How far apart are the two rows of each pair, measured in a hidden way? 0 means very close, and 40 very far. Two or three weighted sums of its numbers give each row a place; it is the straight-line distance between the places.
-10;-21;-26;-31;-29;-37;-47;-45;-42;-27;-12;-23;-23;-20;-11;1
4;4;3;1;3;1;-2;-1;0;-1;-2;0;2;4;5;3 >> 3
-9;-25;-37;-40;-42;-41;-27;-15;-6;-4;-10;-22;-30;-30;-28;-21
-3;4;8;15;19;29;21;19;17;14;12;15;17;17;17;23 >> 11
8;3;-6;-15;-17;-15;-20;-14;-5;3;8;9;5;-1;-7;-6
0;4;11;17;20;29;23;23;21;13;11;11;19;21;21;23 >> 10
9;13;15;17;20;21;16;12;11;15;19;23;23;22;20;20
-5;-3;3;11;21;27;35;36;39;44;42;43;39;38;37;34 >> 6
15;8;1;-6;-15;-25;-29;-33;-34;-32;-27;-22;-16;-9;-9;-4
-1;2;6;12;14;19;21;21;21;20;17;16;15;15;15;14 >> 12
1;5;7;12;13;18;20;18;17;18;17;16;14;16;16;14
8;11;19;22;25;26;21;17;13;9;5;3;1;-3;1;-1 >> 7
13;12;7;0;-10;-19;-27;-34;-38;-46;-43;-40;-41;-37;-33;-34
4;3;2;2;4;5;4;5;6;6;6;10;10;10;9;6 >> 9
5;6;5;5;1;3;-1;-5;-6;-7;-8;-7;-5;-2;0;-1
-2;1;4;12;19;25;30;32;31;35;37;36;34;32;32;28 >> 12
-8;-6;-2;1;7;11;17;21;24;26;27;25;28;25;24;20
-18;-2;10;12;8;1;-2;5;5;0;1;8;15;17;7;-2 >> 12
-21;-24;-16;-15;-2;5;10;15;21;23;22;21;22;19;19;15
-5;-5;-2;5;14;22;25;27;29;32;37;37;39;39;38;37 >> 12
-8;4;18;35;42;45;45;40;26;17;12;13;20;31;35;34
1;5;9;17;21;26;29;30;30;28;29;27;23;22;22;24 >> 7
3;2;4;3;1;0;-3;-6;-6;-10;-13;-12;-13;-11;-5;2
10;12;12;8;2;-5;-12;-21;-27;-31;-33;-34;-36;-35;-32;-31 >> 3
17;-3;-39;-71;-87;-95;-82;-59;-29;-6;0;3;-18;-43;-59;-64
8;8;0;-10;-22;-33;-39;-45;-50;-50;-49;-44;-38;-33;-33;-34 >> 27
-30;-27;-21;-13;-6;6;12;18;21;23;23;23;20;18;15;11
-8;-22;-28;-23;-11;1;7;5;5;10;3;-10;-17;-18;-11;3 >> 19
-6;0;12;27;37;33;25;19;14;16;14;15;14;22;30;31
6;6;7;5;0;-4;-9;-12;-15;-15;-17;-14;-15;-10;-7;-7 >> 10
-4;-22;-34;-37;-29;-10;4;5;4;6;2;-10;-22;-28;-25;-10
0;0;3;5;6;8;11;11;10;12;12;11;11;13;12;7 >> 23
1;7;12;15;10;5;9;15;17;13;8;12;18;20;17;14
14;10;4;-8;-16;-28;-36;-40;-47;-47;-44;-45;-41;-37;-30;-22 >> 25
18;18;14;2;-15;-28;-39;-51;-59;-65;-68;-66;-66;-65;-58;-57
-13;-12;-8;-2;7;14;22;25;30;33;34;33;32;32;27;25 >> 27
4;3;10;10;13;17;18;18;18;15;17;14;12;12;11;6
5;9;12;17;20;21;22;18;20;16;16;14;12;12;13;16 >> 2
16;-4;-35;-59;-74;-78;-71;-54;-27;-6;0;5;-13;-36;-49;-52
9;3;-3;-12;-15;-25;-26;-27;-28;-27;-22;-15;-8;-3;-1;2 >> 26
2;7;10;15;21;20;20;21;18;15;13;10;8;8;4;6
9;10;9;11;9;7;1;-2;-10;-12;-14;-15;-14;-15;-14;-15 >> 7
3;2;2;1;-5;-5;-11;-15;-16;-23;-22;-20;-22;-16;-14;-7
12;15;18;14;6;1;-10;-19;-25;-30;-37;-39;-40;-39;-41;-37 >> 9
-26;-27;-22;-15;-6;3;9;14;16;18;22;22;21;19;15;11
21;13;-4;-15;-16;0;19;17;9;8;17;24;13;-5;-12;-4 >> 37
3;4;4;2;2;1;-1;-3;-5;-7;-5;-7;-4;-1;1;2
15;18;16;21;26;25;18;13;13;19;24;28;28;25;30;24 >> 10
8;-1;-22;-43;-48;-54;-43;-23;-5;2;6;7;-6;-24;-34;-35
5;12;10;14;19;16;10;12;11;11;15;18;19;18;20;16 >> 7
-3;-5;3;13;17;26;31;34;38;42;40;43;41;41;42;39
5;4;-10;-23;-27;-28;-25;-12;0;7;9;11;6;-6;-17;-15 >> 5
10;12;11;10;5;-1;-8;-15;-19;-25;-27;-26;-28;-25;-22;-25
6;0;-6;-13;-17;-25;-27;-28;-27;-26;-20;-13;-8;-2;3;5 >> 11
-3;-1;7;11;19;26;26;29;33;33;32;32;33;31;29;27
13;15;12;11;15;24;20;14;12;15;19;21;23;17;17;22 >> 16
-3;0;6;8;13;16;18;20;24;24;24;26;22;23;21;20
12;15;17;15;9;4;-6;-16;-23;-28;-32;-33;-35;-37;-33;-34 >> 12
13;-11;-40;-59;-65;-55;-29;-4;-1;0;7;4;-18;-38;-49;-44
6;4;4;0;-2;-8;-13;-16;-22;-25;-26;-25;-25;-21;-18;-15 >> 24
1;8;12;16;17;20;17;17;17;13;14;13;12;10;8;8
-4;4;11;27;41;33;27;19;17;13;13;16;20;24;33;33 >> 6
-23;-24;-17;-11;-4;6;17;18;23;27;25;24;24;22;20;17
4;4;4;0;-4;-9;-13;-18;-20;-21;-22;-23;-22;-18;-12;-8 >> 18
2;2;2;2;4;4;4;2;3;3;6;5;9;9;8;9
-1;1;4;14;20;25;27;31;33;35;34;33;30;28;25;23 >> 11
8;6;-1;-4;-9;-18;-22;-28;-31;-33;-34;-30;-29;-26;-19;-19
14;14;16;17;12;6;-1;-8;-15;-19;-21;-28;-25;-27;-25;-22 >> 8
18;19;13;1;-12;-27;-39;-52;-57;-62;-66;-64;-61;-59;-54;-52
19;19;13;1;-11;-30;-42;-52;-65;-70;-69;-70;-69;-68;-63;-62 >> 7
-2;0;4;6;13;14;15;15;13;13;10;13;14;13;18;17
20;15;9;0;-8;-19;-27;-33;-36;-38;-36;-32;-28;-25;-23;-24 >> 7
12;12;10;15;21;20;16;13;12;15;21;23;22;19;21;23
-1;-4;-4;-9;-8;-9;-9;-10;-4;-5;-3;-1;0;2;4;4 >> 14
11;13;15;11;12;7;1;-6;-9;-15;-16;-19;-18;-17;-15;-12
-19;-32;-38;-40;-42;-34;-23;-7;-5;-8;-19;-30;-33;-27;-26;-16 >> 3
9;11;10;13;19;22;14;11;10;13;17;22;23;15;19;20
-13;-11;-6;-2;10;17;18;26;28;32;31;36;34;33;31;30 >> 5
-25;-23;-18;-12;-3;5;13;17;24;25;25;25;23;20;17;15
-24;-16;0;16;24;29;29;19;10;3;5;0;4;10;16;18 >> 8
3;14;20;15;5;1;9;20;20;14;11;14;27;26;17;8
11;-4;-18;-23;-15;-1;11;11;6;6;15;11;-4;-14;-14;-4 >> 23
-18;-6;10;13;11;4;0;2;9;1;0;7;15;18;10;-4
19;11;4;-7;-22;-35;-42;-48;-53;-53;-51;-47;-41;-36;-28;-22 >> 34
-5;-20;-26;-22;-10;5;10;5;5;10;4;-5;-20;-21;-11;3
-2;0;2;7;10;12;13;12;10;10;13;10;13;15;17;20 >> 18
1;8;14;16;9;6;10;16;17;12;11;12;20;23;17;8
11;12;10;7;4;-6;-15;-21;-27;-29;-33;-34;-33;-29;-30;-29 >> 12
13;10;-2;-10;-22;-33;-41;-47;-53;-54;-52;-50;-45;-42;-39;-37
-14;-24;-34;-40;-43;-39;-26;-13;-4;-5;-14;-22;-28;-31;-27;-19 >> 15
2;-4;-7;-12;-20;-25;-23;-23;-22;-17;0;-7;-6;0;1;-2
-2;4;16;21;22;21;25;28;23;15;11;11;21;26;24;20 >> 7
3;4;8;14;19;23;23;23;21;21;18;17;12;13;12;9
10;14;11;13;9;5;-4;-11;-13;-18;-23;-21;-25;-23;-23;-19 >> 5
-24;-9;7;20;18;11;4;4;8;1;0;2;12;15;17;3
-3;-3;-4;-3;-6;-7;-7;-8;-8;-8;-6;-2;-1;2;3;4 >> 23
13;18;15;0;-10;-7;9;18;18;10;10;19;27;18;2;-2
-9;-6;-3;3;10;15;19;22;22;27;26;26;21;20;20;20 >> 14
17;-1;-35;-62;-80;-88;-81;-65;-36;-12;0;4;-14;-38;-53;-58
9;6;3;-7;-12;-22;-28;-32;-37;-37;-35;-36;-32;-26;-24;-17 >> 37
-28;-25;-23;-14;-4;1;8;13;19;20;19;21;23;22;15;9
-4;-2;-1;3;4;9;9;13;12;12;10;10;11;11;11;11 >> 19
-5;-20;-34;-40;-36;-22;-4;1;1;5;3;-9;-22;-28;-26;-17
10;14;12;9;2;-6;-13;-21;-26;-30;-32;-33;-30;-30;-27;-28 >> 12
-1;-19;-35;-46;-44;-33;-14;-4;-1;2;2;-9;-22;-33;-32;-25
6;3;-4;-8;-17;-19;-16;-17;-13;-5;7;4;1;0;-2;-4 >> 23
4;9;15;20;25;28;25;26;24;22;19;15;15;11;13;11
6;0;-3;-8;-13;-20;-22;-23;-21;-19;-16;-9;-7;-4;1;-2 >> 11
4;8;14;15;19;23;19;19;14;8;8;2;-1;-3;-4;-6
-2;2;12;21;27;31;28;27;22;18;14;13;16;22;26;25 >> 2
4;7;9;6;11;14;12;9;8;7;8;13;17;14;11;14
12;11;8;4;-7;-14;-22;-31;-36;-39;-40;-38;-38;-35;-35;-34 >> 5
7;13;10;14;20;21;13;13;10;10;18;19;20;15;20;22
13;11;9;3;-4;-14;-24;-30;-36;-39;-40;-39;-37;-38;-33;-31 >> 5
-19;-14;-14;-9;0;9;14;17;20;25;26;26;28;28;26;20
-20;-19;-14;-9;-3;5;12;16;22;22;24;23;26;25;23;21 >> 6
-2;0;1;1;2;4;2;-1;4;0;-1;6;10;7;8;12
4;6;2;1;-3;-7;-12;-14;-17;-18;-21;-23;-20;-17;-13;-3 >> 9
14;15;15;10;1;-7;-18;-24;-32;-40;-40;-42;-41;-40;-39;-39
-18;-3;9;17;13;9;1;1;14;0;1;8;17;18;17;2 >> 23
-4;-1;5;7;15;18;21;23;23;25;25;23;26;26;27;27
-12;-10;-7;0;8;13;21;24;28;31;32;30;30;28;24;23 >> 15
7;6;7;7;2;-6;-10;-16;-19;-25;-29;-29;-29;-29;-29;-22
-9;-4;8;20;23;28;25;16;12;11;8;8;11;19;24;20 >> 8
2;8;8;7;9;8;6;14;16;14;12;13;18;18;12;12
8;8;5;3;-1;-2;-5;-7;-10;-9;-12;-8;-7;-3;-6;-2 >> 8
-18;-4;9;10;6;-2;0;4;4;-2;1;6;14;19;8;-10
-7;-4;3;4;11;16;21;22;23;25;25;25;24;25;21;22 >> 20
5;6;6;6;5;4;-1;-6;-9;-13;-16;-15;-15;-16;-13;-9
9;12;14;16;15;11;7;1;-3;-8;-12;-15;-19;-14;-16;-12 >> 8
20;17;1;-10;-5;8;20;18;8;11;18;28;18;3;-2;3
6;9;13;17;19;22;19;18;15;13;7;1;2;-3;-2;-6 >> 39
-6;-6;2;8;16;26;27;33;37;38;37;37;38;33;32;29
-14;-8;8;21;24;28;28;19;14;7;14;3;8;19;20;19 >> 3
-9;-9;-7;-1;6;10;15;18;24;23;24;24;24;25;21;16
-25;-11;5;17;23;21;15;2;2;10;0;-2;8;16;14;12 >> 16
1;4;3;5;2;-1;-2;-6;-9;-13;-12;-14;-16;-11;-9;0
3;4;6;7;8;6;1;-3;-4;-5;-10;-12;-9;-10;-10;-6 >> 8
7;-18;-43;-60;-66;-59;-42;-18;-5;-1;1;-7;-26;-42;-45;-42
-1;9;22;31;31;29;35;37;28;20;12;14;23;33;35;28 >> 4
4;5;9;13;16;19;19;18;18;16;15;13;10;8;6;6
11;12;11;16;17;20;15;12;14;16;21;23;22;18;21;20 >> 3
0;3;11;10;6;7;10;13;10;11;8;10;14;17;14;11
2;7;8;15;18;22;24;24;25;22;23;21;17;18;15;15 >> 5
-2;1;5;6;3;6;8;9;3;6;8;7;9;14;11;9
16;-5;-41;-70;-86;-92;-78;-55;-25;-7;2;2;-16;-42;-59;-65 >> 25
3;4;8;12;18;21;21;24;23;22;18;17;16;13;9;10
1;1;3;5;6;4;3;3;2;0;0;2;0;3;5;9 >> 6
5;0;-7;-13;-23;-29;-33;-38;-40;-38;-32;-26;-20;-15;-10;-11
0;6;9;12;17;19;21;18;18;19;19;16;17;18;15;16 >> 10
11;1;-12;-27;-38;-43;-39;-28;-17;-2;4;5;2;-10;-19;-25
6;5;4;0;-1;-5;-7;-7;-9;-4;-3;-1;-3;1;2;1 >> 18
16;11;5;-3;-16;-27;-37;-43;-50;-51;-48;-48;-45;-39;-36;-28
-12;-4;10;21;26;29;25;16;10;13;7;8;13;20;21;19 >> 13
-11;-21;-29;-34;-39;-40;-32;-18;-7;-6;-15;-23;-24;-24;-18;-16
-24;-13;4;19;23;20;13;8;8;8;2;2;9;16;16;11 >> 23
-4;0;3;13;20;29;33;35;39;43;42;44;40;42;39;38
5;8;15;19;18;22;21;17;17;12;8;5;1;1;0;-4 >> 10
5;1;-6;-11;-16;-17;-21;-21;-20;-17;-14;-8;-6;-1;2;1
2;4;8;13;17;18;19;19;20;17;17;19;15;15;15;12 >> 12
2;6;5;11;18;19;21;24;23;25;24;22;21;21;19;17
0;-2;1;1;4;5;6;8;5;8;11;9;9;10;9;6 >> 2
4;1;5;5;4;0;-3;-4;-8;-11;-13;-13;-12;-12;-9;1
-2;1;7;15;24;32;25;23;19;16;11;12;16;18;19;22 >> 7
-14;-16;-9;-5;4;16;16;21;26;25;27;30;31;33;30;28
5;5;5;2;0;-4;-9;-14;-16;-17;-20;-19;-19;-16;-13;-9 >> 11
9;12;17;21;23;21;16;13;8;2;-3;-5;-9;-11;-11;-11
-1;9;24;37;43;49;46;36;26;15;13;17;25;35;40;40 >> 12
0;-1;3;6;6;8;6;8;7;7;7;7;7;11;15;18
8;11;17;20;22;22;17;11;6;2;-2;-6;-9;-10;-9;-7 >> 5
-1;10;23;31;32;31;33;37;30;20;11;15;23;31;34;29
13;11;2;-7;-17;-28;-39;-45;-46;-49;-47;-45;-39;-34;-28;-23 >> 6
-19;-16;-14;-16;-27;-35;-32;-23;-6;-21;-27;-25;-16;-4;-3;-9
3;10;14;17;21;24;19;17;14;13;7;5;5;1;1;-2 >> 11
19;14;4;-9;-21;-34;-43;-47;-51;-53;-53;-45;-40;-34;-28;-23
7;2;-8;-17;-25;-36;-42;-45;-46;-45;-43;-37;-32;-25;-13;-19 >> 8
-5;0;6;11;17;26;34;35;40;40;42;42;41;38;37;37
8;-4;-22;-33;-40;-30;-16;3;6;4;7;9;-5;-22;-25;-23 >> 15
-27;-16;2;17;23;25;20;11;3;8;0;-3;7;12;14;14
-10;-20;-27;-30;-36;-40;-30;-24;-10;-8;-14;-19;-22;-23;-16;-15 >> 4
-6;-4;-3;4;9;16;18;22;25;25;26;27;28;25;24;21
2;-1;-11;-21;-21;-19;-21;-14;-2;5;7;7;0;-9;-13;-8 >> 10
-8;-7;-4;0;4;11;17;18;25;26;27;25;24;22;19;19
-2;-1;-1;1;2;0;-3;0;2;-1;3;5;7;7;8;10 >> 5
18;3;-14;-23;-11;3;16;13;6;10;20;15;2;-13;-12;1
-19;-20;-17;-11;-5;3;7;16;19;23;22;22;20;19;15;13 >> 33
9;-4;-10;-18;-28;-33;-33;-32;-26;-17;-1;-6;-7;-3;-3;-8
-4;-5;-2;-2;-7;-8;-6;-7;-12;-6;5;-6;0;5;7;4 >> 12
2;1;-1;1;3;3;1;2;3;6;9;9;9;9;7;7
5;11;13;16;19;22;21;17;14;12;14;19;23;23;19;18 >> 7
7;4;-7;-16;-28;-37;-43;-47;-50;-45;-41;-36;-30;-23;-13;-16
11;-8;-28;-46;-60;-63;-66;-58;-39;-20;1;-6;-15;-28;-35;-32 >> 35
15;17;20;24;28;24;18;13;12;19;25;32;29;26;27;23
7;9;12;16;18;18;13;3;4;-2;-7;-6;-7;-12;-6;-9 >> 21
19;16;13;5;-7;-19;-32;-40;-51;-51;-52;-51;-50;-49;-45;-48
6;-2;-9;-13;-18;-25;-24;-22;-19;-11;2;-1;-2;-3;-1;-3 >> 18
-12;-15;-9;-3;7;13;21;27;27;31;32;32;33;28;26;26
-23;-12;3;19;28;31;23;13;9;13;4;2;8;14;16;17 >> 18
1;6;8;11;15;18;18;18;17;20;17;17;13;16;14;11
-5;3;16;34;44;47;37;26;20;15;12;16;19;30;36;37 >> 4
3;5;7;11;16;16;18;18;17;14;14;13;13;12;10;10
-29;-27;-21;-13;-6;4;13;17;22;23;24;23;21;19;16;14 >> 4
-21;-20;-18;-13;-6;3;10;16;20;23;24;23;21;18;17;15
-24;-22;-18;-8;-3;4;8;16;18;20;22;22;21;16;14;12 >> 11
-4;-2;1;5;8;12;15;15;14;16;13;15;15;14;13;12
17;13;7;0;-11;-21;-31;-39;-44;-49;-50;-49;-48;-44;-38;-36 >> 11
4;5;8;4;10;9;10;13;14;13;8;15;16;14;11;12
-6;-5;-2;6;10;16;18;20;22;25;25;25;26;26;22;21 >> 14
4;-6;-13;-21;-31;-39;-42;-49;-47;-46;-42;-36;-24;-17;-5;-12
-4;-4;-7;-11;-14;-16;-19;-24;-16;-8;-14;-9;-2;0;3;4 >> 8
-2;2;6;13;18;25;28;30;31;33;30;29;27;28;25;20
6;6;-3;-18;-21;-23;-14;-4;6;9;9;13;9;0;-10;-11 >> 5
-22;-6;12;15;8;1;0;6;11;1;-1;4;12;20;8;-7
14;14;12;5;-4;-20;-29;-41;-49;-52;-56;-55;-54;-53;-49;-50 >> 26
5;9;8;9;6;5;3;0;-6;-7;-9;-9;-12;-10;-9;-9
-2;2;5;11;17;19;20;22;20;20;17;17;17;16;13;14 >> 10
-18;-23;-29;-31;-35;-36;-26;-14;-4;-11;-22;-26;-25;-20;-19;-18
3;-13;-22;-29;-19;-32;-25;-11;-1;5;5;1;-11;-18;-20;-17 >> 25
10;3;-14;-30;-40;-40;-36;-17;-3;3;4;8;1;-14;-28;-28
0;-4;-8;-15;-22;-25;-27;-27;-28;-13;-8;-9;-6;1;0;0 >> 11
14;13;9;1;-11;-23;-31;-39;-44;-50;-49;-48;-47;-44;-40;-34
-4;-2;3;10;17;25;29;33;35;36;37;35;34;31;29;27 >> 14
11;11;10;3;-8;-16;-21;-31;-34;-38;-40;-40;-39;-39;-33;-35
14;4;-14;-23;-26;-15;3;11;6;6;11;15;3;-11;-17;-13 >> 30
-19;-17;-13;-5;0;8;13;18;20;23;22;22;22;19;17;17
-26;-23;-19;-13;-5;4;10;15;20;19;23;24;25;24;18;13 >> 4
-22;-22;-21;-24;-34;-35;-26;-16;-8;-21;-29;-28;-24;-10;-11;-13
15;11;-4;-12;-12;0;14;14;7;8;17;21;14;-1;-6;-2 >> 31
-1;7;17;23;22;21;23;26;24;17;11;12;19;26;26;20
-19;-33;-43;-46;-41;-31;-13;-4;-5;-2;-11;-25;-36;-38;-32;-22 >> 20
-9;-5;-2;4;9;16;17;23;24;28;28;32;32;36;35;33
-3;-3;7;11;16;27;29;33;38;39;40;39;40;36;33;29 >> 7
8;6;6;3;-1;-6;-10;-17;-19;-21;-26;-22;-20;-17;-16;-18
-3;5;14;22;27;31;27;20;16;12;11;15;17;23;23;22 >> 3
5;8;13;15;16;15;10;9;6;3;2;-1;-3;-1;-1;-2
12;1;-9;-18;-30;-41;-45;-47;-49;-47;-43;-32;-27;-19;-11;0 >> 21
4;0;-1;-3;-1;0;1;-1;1;2;8;8;7;6;6;5
-24;-16;-1;15;22;26;26;17;6;4;6;-1;1;11;18;14 >> 7
13;-4;-13;-11;2;17;17;7;6;15;20;12;-3;-10;-3;13
-25;-25;-20;-12;-3;4;11;17;21;22;23;22;25;23;19;18 >> 23
10;14;16;22;23;24;19;13;9;5;4;0;-1;0;-3;-1
-3;-1;6;13;21;25;31;31;36;36;36;37;35;33;28;25 >> 11
12;10;1;-8;-18;-29;-33;-41;-44;-47;-45;-41;-38;-32;-25;-22
-10;-19;-25;-29;-23;-43;-45;-48;-42;-23;-17;-24;-24;-21;-11;1 >> 21
-20;-34;-38;-38;-29;-10;0;1;1;1;-13;-24;-33;-32;-25;-12
19;16;6;-4;-20;-32;-42;-49;-60;-57;-56;-53;-49;-43;-38;-34 >> 21
-11;-1;12;20;27;26;22;14;10;16;9;9;15;20;23;20
2;4;2;4;0;-3;-5;-10;-13;-14;-13;-17;-15;-12;-8;-1 >> 11
-3;4;6;12;18;23;28;28;31;31;29;28;25;20;19;17
-30;-42;-49;-51;-42;-26;-6;-2;-3;-6;-20;-37;-45;-42;-34;-18 >> 36
-2;10;25;33;29;28;33;35;32;21;12;14;22;35;32;27
12;10;3;-7;-17;-27;-35;-42;-45;-46;-45;-45;-40;-35;-34;-32 >> 10
0;4;8;14;19;20;23;22;20;20;22;20;19;18;18;19
10;6;-6;-13;-13;-4;6;13;8;6;13;15;9;-2;-6;-3 >> 19
-9;-7;-4;2;6;10;16;19;23;24;28;26;24;25;23;21
18;18;10;-1;-16;-32;-44;-52;-58;-63;-63;-59;-58;-54;-52;-46 >> 17
-24;-14;6;20;28;24;15;10;7;12;3;0;8;16;20;14
-21;-7;8;16;17;8;4;5;12;3;1;6;13;18;15;3 >> 12
-15;-7;5;22;30;36;35;29;17;11;11;7;10;19;22;20
11;5;-2;-9;-15;-24;-24;-29;-29;-26;-22;-15;-9;-3;1;-3 >> 5
8;13;20;12;9;14;23;24;16;10;11;19;24;22;16;12
18;-3;-32;-59;-77;-80;-78;-63;-41;-12;1;2;-12;-32;-48;-50 >> 33
9;14;18;19;21;20;17;11;10;5;3;-1;-1;-2;0;3
16;13;3;-5;-11;-22;-27;-28;-30;-29;-26;-21;-17;-13;-9;-10 >> 10
